Look-ups in named tables: a row name and a column name give one cell, copied from the table.

zavito =
columns: rupul, zodenaz, vaz, kedusof, luz, bab, lobabe, rana, rimu, til
paz: [140, 83, 140, 83, 99, 149, 145, 131, 169, 132]
vuf: [139, 189, 139, 127, 150, 141, 120, 87, 125, 146]
feze: [117, 137, 117, 148, 115, 138, 147, 119, 57, 94]
vul: [86, 35, 86, 100, 152, 65, 117, 84, 141, 140]
tes: [83, 169, 83, 168, 139, 82, 88, 71, 94, 168]
temebit: [149, 75, 149, 65, 90, 205, 118, 147, 179, 144]
tek: [156, 97, 156, 73, 99, 136, 143, 123, 170, 156]

kedusof of paz is 83
kedusof of feze is 148
zodenaz of vuf is 189
rimu of tes is 94
zodenaz of tes is 169
luz of feze is 115
rupul of vuf is 139
rana of tek is 123
til of feze is 94
lobabe of feze is 147
bab of vuf is 141
rupul of feze is 117
rupul of tek is 156
bab of feze is 138

sofu =
columns: sed, dup, boz, mif, duv, bipigev, lifeda
diz: [-12, -16, -17, -32, 10, -30, -4]
botobi: [80, -4, -22, -39, 27, -80, -59]
gipi: [60, 18, -7, -32, 5, -57, -31]
ver: [-33, -66, -1, 46, -35, 49, 89]
tul: [-39, -41, -12, 15, -1, 19, -17]
gep: [-16, -20, -16, -15, -1, -5, -14]

duv of gipi: 5
lifeda of gep: -14
mif of ver: 46
duv of diz: 10
lifeda of diz: -4
sed of ver: -33
mif of gep: -15
lifeda of ver: 89
dup of diz: -16
boz of diz: -17
sed of gep: -16
sed of gipi: 60
lifeda of botobi: -59
boz of gipi: -7
Which row has the largest lifeda? ver

Table gegagiv
       kilava  fitataz  fasip    nur
limav   3.482    7.516  0.794  8.007
nuf     4.840    2.785  6.703  8.760
vupep   5.720    2.680  6.944  9.240
sil     5.978    9.946  2.332  7.937

kilava of nuf: 4.840
kilava of vupep: 5.720
fasip of sil: 2.332
fasip of nuf: 6.703
nur of sil: 7.937
fitataz of sil: 9.946
fitataz of nuf: 2.785
fitataz of vupep: 2.680
kilava of limav: 3.482
fitataz of limav: 7.516
fasip of limav: 0.794
kilava of sil: 5.978
fasip of vupep: 6.944
nur of nuf: 8.760
nur of vupep: 9.240
nur of limav: 8.007

dorapu =
         dufeso   mub  nefifun
feb       -46.3  -9.4    -86.3
fopez     -61.0  48.4    -81.1
muvob     -48.7   4.1    -85.1
maf       -71.8  51.4    -54.2
git       -44.9  10.7    -90.3
lafur     -44.9  10.7    -90.2
dur       -52.5  42.6    -79.8
finepup   -47.2  18.3    -80.8
kevinuk   -59.0  47.7    -85.4

What is the mub of muvob in dorapu?
4.1
What is the nefifun of dur in dorapu?
-79.8
What is the nefifun of lafur in dorapu?
-90.2
What is the dufeso of lafur in dorapu?
-44.9
What is the mub of maf in dorapu?
51.4
What is the dufeso of fopez in dorapu?
-61.0
What is the nefifun of git in dorapu?
-90.3

bil:
          fiz  repav  vilapav   kog  sekune
nobit    -5.1    0.2      0.3   4.8    -0.4
fenug     6.6    0.4     -0.4  -7.4     0.3
mefegeb  -5.9   -0.7     -0.1   5.0    -0.4
pemefan   1.6   -1.0     -0.9  -7.1     0.3
tam       8.0    0.6     -0.5  -6.4     0.3
ser       0.5   -0.8     -0.5  -2.3    -0.1
kuz      -4.3   -0.8     -0.1  -1.8    -0.2
badotub   0.1   -0.9     -0.5  -2.3    -0.1
mil       4.5   -0.7     -1.0  -8.0     0.5
dafig    -5.3    0.0      0.3   3.9    -0.4
sizete   -2.1   -1.2     -0.6  -0.1    -0.1

What is the fiz of badotub in bil? 0.1
What is the repav of fenug in bil? 0.4
What is the kog of fenug in bil? -7.4
What is the sekune of sizete in bil? -0.1
What is the vilapav of kuz in bil? -0.1
What is the kog of mefegeb in bil? 5.0
What is the repav of nobit in bil? 0.2
What is the vilapav of fenug in bil? -0.4
What is the sekune of ser in bil? -0.1
What is the repav of kuz in bil? -0.8
Which row has the largest fiz? tam

mufu =
|  | kamo | zifaze | vobala | mivop | tuzik | sodo | lis | tesa |
|---|---|---|---|---|---|---|---|---|
| borovi | 3.116 | -0.660 | -0.932 | -0.798 | -1.287 | -1.048 | -1.378 | -2.248 |
| fono | -8.391 | -1.931 | -0.960 | -1.926 | -1.448 | -1.440 | -1.381 | -0.030 |
| loren | 6.041 | -0.725 | -1.434 | -0.735 | -1.208 | -1.240 | -1.298 | -2.622 |
| vidag | 0.087 | -0.598 | -3.460 | 2.004 | -1.179 | -1.188 | -1.107 | -1.329 |

vidag, lis => -1.107
borovi, mivop => -0.798
loren, tuzik => -1.208
fono, zifaze => -1.931
borovi, lis => -1.378
fono, kamo => -8.391

dimune =
cols = nenib, fav, sug, paginal, nef, vemi
kug: [108, 61, 56, 53, 89, 45]
varuga: [236, 85, 59, 84, 208, 57]
suvod: [73, 47, 53, 47, 54, 45]
vopi: [176, 84, 58, 66, 157, 49]
gafot: [43, 33, 42, 44, 21, 45]
rinumuz: [237, 83, 60, 83, 211, 56]

What is the nenib of kug in dimune?
108
What is the sug of vopi in dimune?
58
What is the fav of kug in dimune?
61
What is the nenib of gafot in dimune?
43
What is the nef of kug in dimune?
89
What is the paginal of varuga in dimune?
84
What is the nenib of rinumuz in dimune?
237
What is the fav of gafot in dimune?
33
What is the nef of rinumuz in dimune?
211
What is the vemi of varuga in dimune?
57
What is the paginal of vopi in dimune?
66
What is the vemi of suvod in dimune?
45
What is the sug of gafot in dimune?
42
What is the nenib of suvod in dimune?
73
What is the vemi of vopi in dimune?
49
What is the fav of vopi in dimune?
84
What is the sug of kug in dimune?
56
Row with the largest sug: rinumuz

